(in the rows, 128 means zero)
Each path below is one point turned by a fixed rotation once a step. After each direction that follows a path, write how fast that rotation turns it, in degrees each step (0 if it stays still).
Each turn is a multiple of 5 degrees from 10 to 175, or 0.
Each row of a path follows its step; steps can be skipped.
Path 1:
step 0: [131 129 122 138 131 121 125 125 126 131 131 133 128 128 121 121 121 124
 131 133 123 129 125 134 129 128 123 120 118 130 135 113 129 131 125 118
 131 134 130 124 142 130 136 120 119 124 124 131 122 125 128 116 129 133
 130]
step 1: [132 119 126 134 128 123 125 126 125 117 131 125 132 138 128 127 128 118
 134 132 134 133 123 129 131 129 130 131 136 128 118 127 135 123 125 128
 127 134 132 116 126 127 135 132 121 119 136 132 124 130 144 120 127 131
 135]
step 2: [122 126 132 119 142 139 133 121 130 130 123 115 121 129 135 127 129 121
 134 133 130 127 131 128 130 127 130 128 129 132 125 129 129 126 130 140
 130 134 121 119 139 129 140 131 120 122 127 124 124 125 132 127 128 138
 121]
step 4: [133 121 117 130 133 140 122 120 136 127 129 129 128 134 128 131 118 126
 129 126 126 131 136 128 127 128 124 125 128 125 127 119 139 125 125 111
 127 132 130 135 125 126 134 130 116 134 128 125 128 129 139 121 135 127
 125]
step 6: [123 129 140 125 134 130 128 131 125 133 126 121 123 129 131 127 123 136
 129 123 128 133 135 123 121 122 127 118 119 126 131 129 135 122 117 140
 130 128 132 122 133 128 122 128 124 119 135 130 132 129 143 121 136 129
 129]
step 8: [132 119 116 126 127 137 133 127 128 139 131 128 122 127 128 129 126 125
 134 126 134 132 133 123 134 135 127 129 134 125 119 126 120 125 127 120
 126 115 123 130 133 130 126 133 120 127 142 134 126 136 137 125 128 122
 137]
step 9: [129 128 126 127 139 126 141 131 124 138 121 128 120 126 119 120 121 125
 125 123 123 126 135 130 134 134 124 121 119 139 134 123 129 131 118 125
 124 131 126 125 137 128 132 128 121 125 132 133 120 126 124 116 129 129
 131]
step 10: [126 124 134 129 128 120 133 125 125 119 131 128 130 130 126 127 124 120
 127 124 129 137 125 127 131 120 126 124 132 127 131 128 133 124 130 127
 132 134 144 117 128 127 127 118 123 120 139 140 122 130 131 117 132 125
 140]
step 11: [124 119 127 118 137 137 124 121 130 124 129 123 119 124 130 131 128 118
 138 123 125 125 125 129 130 121 130 131 135 124 121 128 133 130 127 133
 136 131 123 127 136 135 137 126 112 128 127 133 123 122 135 132 133 128
 137]
[128 129 128 129 128 126 128 126 127 129 128 129 127 124 126 128 130 125
 129 128 129 128 126 126 129 128 127 128 129 127 128 129 128 130 126 128
 127 126 128 125 130 130 127 129 128 128 128 129 125 126 127 125 127 126
 129]
35
[129 126 129 128 128 125 123 130 129 128 127 128 127 129 130 128 126 128
 130 130 130 126 126 129 128 126 128 129 126 127 128 126 131 127 126 131
 129 129 127 127 130 130 127 129 129 126 128 129 128 129 127 129 128 126
 129]
70
